Named moves, each a turn or a mirror, and the order they were made in; the first pair answered:
gasa (before -> after):
14.2 15.5 -11.1 27.7 26.9 -12.1 8.9 4.1 -21.4 -16.1 -18.6 -18.2 -27.7 12.0  ->  9.8 -11.7 -30.9 11.0 17.3 -12.1 -5.1 1.3 13.8 -4.7 -11.7 0.0 40.8 21.5
20.0 29.9 -7.8 4.0 2.4 10.2 8.5 -14.0 -13.9 3.0 4.9 -0.4 -5.0 1.1  ->  17.8 19.5 -16.7 -3.2 -0.5 11.5 1.1 -12.9 0.2 8.1 5.4 4.7 22.0 4.4
18.1 9.9 1.6 -10.2 -15.3 20.9 -4.7 -7.8 19.1 6.0 8.5 32.9 -9.2 -6.6  ->  16.6 13.9 3.5 -8.9 -14.7 20.8 -3.6 -10.3 13.0 3.0 4.6 27.5 -19.8 -11.2
39.3 2.9 -13.5 -15.5 33.2 35.6 5.9 -27.7 -8.8 30.2 -2.8 -21.3 7.0 8.7  ->  41.1 5.1 -11.4 -17.2 30.9 31.8 4.9 -28.9 -12.4 28.1 -2.4 -20.2 5.2 6.4
fida (before -> after):
27.5 20.6 14.5 14.8 -1.6 4.2 2.9 25.9 1.0 -6.1 -7.2 -23.4 23.1 -3.5  ->  24.0 19.4 17.6 16.0 -9.7 1.1 4.4 29.6 7.7 -9.5 -3.3 -14.0 23.5 -6.4
-17.7 14.2 18.3 10.6 0.6 -2.6 -2.7 2.2 -17.1 -3.9 -6.8 -0.8 -36.7 -8.0  ->  -12.5 15.7 16.2 8.6 12.0 1.3 -0.6 -5.3 -20.2 0.8 -8.7 -6.2 -33.4 -4.3
23.7 12.3 -12.4 3.6 -19.4 -21.6 25.0 24.7 11.5 -13.0 -16.0 20.2 -25.6 2.6  ->  -10.8 12.1 -0.5 7.3 -25.2 -32.7 22.1 22.1 3.7 -16.3 -21.5 17.8 -18.4 -3.7
funeg (before -> after):
-36.3 -8.5 3.8 5.7 4.7 -9.2 3.7 9.1 -4.2 -2.2 4.9 7.3 11.9 -3.0  ->  -34.6 -6.3 7.0 7.8 6.9 -10.5 4.2 10.4 -9.1 -3.9 4.4 4.1 0.9 -6.9
-8.6 0.2 -3.9 4.2 -10.8 -3.5 -0.9 5.1 16.0 5.9 -3.5 17.3 0.7 0.1  ->  -11.0 4.8 4.1 6.9 -7.8 -1.1 1.4 1.9 1.5 3.1 -6.2 12.0 -16.3 -2.8
31.2 9.1 -12.1 4.6 10.9 3.9 9.8 15.3 -21.1 -7.7 -23.3 -29.6 -35.8 6.7  ->  37.2 -16.2 -38.0 -7.1 -2.5 -1.3 -2.0 19.4 11.6 0.2 -14.4 -13.8 25.9 20.6
vot (before -> after):
9.3 -6.3 0.4 -7.7 13.1 30.0 4.2 -24.6 15.2 31.3 14.3 22.0 23.4 3.3  ->  -4.5 -8.4 6.1 -11.1 25.8 25.6 6.3 -29.7 6.0 30.1 4.1 2.2 24.0 7.1
19.5 7.7 2.8 -6.7 2.2 5.3 5.6 -5.0 -2.5 -3.8 7.8 6.3 -19.1 0.7  ->  22.6 -2.4 -14.6 -10.3 2.5 -3.2 4.5 -2.3 6.0 -5.3 2.6 2.3 8.8 7.5
-30.2 -0.4 23.9 6.8 -0.6 -9.1 -15.1 6.3 -15.2 -17.6 -9.1 12.0 -15.4 -0.5  ->  -7.9 -8.5 9.3 5.6 -15.8 -11.5 -22.2 18.7 5.7 -20.2 2.2 30.8 2.4 0.1
8.7 -4.5 10.9 5.9 19.9 6.5 10.1 -27.9 -16.1 10.6 25.5 7.5 -7.8 8.7  ->  22.7 -9.1 -1.7 2.4 10.4 3.5 4.7 -21.9 -3.0 7.3 28.6 16.9 11.1 12.4
Pairs:
Between the rows of a pair lie two moves.
5.3 -14.7 3.5 5.3 5.9 5.8 -11.5 10.1 18.2 9.7 4.6 15.9 24.4 11.4  ->  10.3 -8.2 4.2 4.1 28.3 13.4 -1.8 -1.9 -2.8 13.3 -6.5 -9.9 4.9 15.7 : vot fida
0.5 7.3 -29.0 3.0 20.9 -14.0 22.4 1.2 -17.1 -9.4 -18.7 -27.8 20.0 3.3  ->  -1.7 -1.6 -25.0 -6.0 0.2 5.5 10.3 -2.5 18.0 8.2 12.2 23.0 44.3 -2.1 : vot gasa
-4.9 10.1 -0.9 1.6 21.0 -11.8 27.9 -1.7 -30.0 1.4 -50.4 -23.8 -4.0 2.7  ->  -14.0 22.6 27.2 3.2 8.5 11.4 25.5 -9.4 -24.9 11.8 -22.6 13.5 -34.4 -13.9 : gasa vot
19.3 10.4 -0.5 -1.1 19.3 3.7 4.6 -10.1 -12.5 0.5 -6.3 -20.2 -32.3 -1.1  ->  42.5 1.9 -16.2 -8.0 -3.1 3.4 -5.7 -0.1 16.9 -0.4 8.4 11.8 -6.7 2.2 : vot gasa
21.0 -1.7 4.3 15.1 20.1 12.8 11.7 -28.1 -14.4 -5.4 -8.5 -22.4 -5.0 -5.6  ->  24.3 0.8 8.2 19.6 -14.6 8.0 0.9 -6.8 6.6 -17.4 13.3 19.7 -11.0 -16.8 : vot fida
2.1 3.3 -35.5 -3.7 -9.8 -22.2 -5.4 6.3 0.7 -2.8 -12.8 -17.6 38.3 6.5  ->  -15.9 -1.0 -25.2 -3.8 -10.5 -11.7 -7.9 -3.5 10.9 8.1 -2.5 -2.6 47.0 1.7 : vot funeg
-36.5 -1.3 -20.0 -14.4 -9.6 -3.1 -21.2 -9.5 15.7 17.5 15.4 20.3 29.9 -14.7  ->  -32.0 21.8 0.1 -4.9 11.9 6.5 -4.1 -18.1 -29.1 14.5 1.1 -9.2 -33.5 -20.6 : fida gasa
-26.3 19.7 -0.7 6.8 16.3 14.4 9.8 -16.6 -18.8 -5.1 -24.9 -9.8 -19.8 17.4  ->  0.7 -2.0 -31.7 0.0 -0.6 3.5 -2.1 -0.1 15.2 -10.1 -21.0 4.9 30.6 32.5 : vot vot
-1.0 4.6 16.2 5.4 21.9 23.2 4.1 -8.4 -39.7 10.5 -18.4 -11.5 -27.0 -8.8  ->  40.5 4.8 4.6 8.6 -1.3 22.3 -2.6 13.6 -22.5 -1.5 -3.1 13.9 -36.4 -9.5 : fida fida
5.2 -0.5 3.4 -1.5 -1.1 1.3 -13.6 -5.1 3.2 8.4 11.2 37.9 14.9 -4.5  ->  -17.3 7.3 16.2 2.2 16.3 3.1 -6.6 -15.5 -20.6 12.4 -0.5 20.4 -5.0 -7.4 : vot vot
-54.2 2.4 12.0 -9.1 10.0 -11.7 1.6 -1.4 0.7 -1.9 -22.2 -8.0 16.3 -4.1  ->  1.3 19.0 20.9 -7.2 7.5 25.7 2.6 -6.7 3.4 7.9 8.4 22.7 -39.4 -18.9 : fida vot
-34.2 -16.7 -15.4 -0.1 20.0 -3.7 12.0 15.1 2.4 4.7 17.6 -10.1 32.6 0.3  ->  -6.7 -2.3 -9.1 4.7 41.8 8.7 23.6 7.5 -18.9 4.9 13.3 -30.5 -6.4 -1.2 : funeg fida
-40.3 11.4 36.0 5.5 -4.3 -8.8 4.0 -0.5 40.5 6.8 4.8 50.8 19.4 -16.6  ->  -55.2 26.4 49.3 11.5 19.3 -12.9 17.3 -9.1 1.7 4.0 -17.2 9.2 -16.0 -17.5 : vot funeg
17.1 -8.4 -3.1 6.3 -27.1 29.5 -15.3 -17.7 33.7 -5.2 27.5 41.0 14.9 0.4  ->  15.9 -23.7 -23.4 -4.2 14.8 22.9 -6.3 -28.3 12.9 0.8 -10.4 -21.3 47.4 23.1 : vot fida
-24.6 -4.6 2.2 -10.4 -2.6 -7.5 -2.9 -2.5 5.7 8.4 -3.9 -2.4 30.4 3.6  ->  -28.8 0.2 9.5 -11.3 -5.4 0.4 -4.6 -7.1 9.2 11.7 6.6 10.7 19.5 -4.6 : vot funeg
-29.7 5.9 16.7 6.2 4.8 0.9 8.5 -6.7 -17.9 -8.2 10.3 5.5 -30.8 -14.8  ->  3.3 6.5 1.3 -1.3 24.7 16.3 15.1 -16.6 -19.8 1.3 6.6 -9.7 -31.4 -7.3 : fida fida
-30.3 8.9 -3.1 -6.9 -4.9 -22.9 -14.6 26.6 10.8 -9.3 8.3 7.6 26.1 8.7  ->  -38.7 20.3 10.9 -7.0 21.7 -14.6 -5.0 13.4 -17.1 -2.9 -2.4 -17.0 0.5 6.2 : fida funeg
4.6 5.9 -42.9 -23.6 -26.7 -28.1 -2.0 34.8 15.7 -19.8 12.1 34.1 11.3 -0.2  ->  -27.3 34.2 -3.2 -14.8 -9.2 -14.8 7.6 15.6 -24.9 -13.0 8.8 22.3 -53.7 -18.1 : vot vot
-31.1 -23.8 -10.7 0.3 17.5 -17.3 2.4 3.1 -0.9 3.4 -20.8 -16.8 53.8 7.5  ->  8.9 -10.3 1.2 8.7 -26.7 3.6 -5.9 18.5 25.4 -1.6 27.6 51.5 14.5 -12.3 : vot vot
-39.3 -11.0 3.7 -4.8 11.2 -3.3 -3.5 -25.3 10.1 6.8 -3.9 -15.0 27.8 -1.9  ->  30.5 -9.2 -19.2 -8.2 18.4 16.6 1.2 -24.0 18.8 9.1 3.6 -16.6 22.2 7.0 : fida fida
70.4 -2.6 -23.7 -10.1 -9.0 10.1 -6.4 17.6 24.0 -4.9 13.8 22.6 4.9 7.7  ->  -45.7 1.8 20.3 2.1 -38.3 -26.4 -14.2 22.7 13.2 -21.8 7.8 29.6 17.0 -9.2 : fida fida
32.8 -13.6 -19.8 3.5 17.0 -6.2 9.2 -15.1 -2.7 -5.8 -7.6 -10.7 -11.2 24.1  ->  39.4 -6.5 -12.9 4.2 5.4 -0.5 5.9 -12.9 2.8 -5.1 5.7 3.5 -21.5 19.6 : vot vot
-14.4 -9.8 6.7 -5.6 4.0 9.5 -8.0 -13.3 9.2 15.5 6.3 7.8 8.0 -4.8  ->  -2.6 -8.4 5.4 -1.7 -5.1 9.1 -10.5 -4.5 14.8 13.6 13.2 18.1 4.9 -5.3 : funeg vot
2.8 -2.1 24.4 9.7 -10.8 16.8 -22.1 -21.4 -4.5 12.6 22.2 12.9 -15.5 2.2  ->  15.3 3.5 21.8 17.1 -4.7 3.6 -16.8 -15.8 -21.9 0.0 7.1 -9.1 -35.4 5.8 : vot gasa
49.4 -3.6 -14.5 1.9 13.5 10.7 10.9 -6.2 -10.3 10.8 5.6 -0.5 -25.9 -2.2  ->  36.8 -6.7 -16.4 0.4 27.1 6.4 15.7 -12.2 -20.2 9.2 -7.6 -19.8 -20.6 4.3 : vot vot
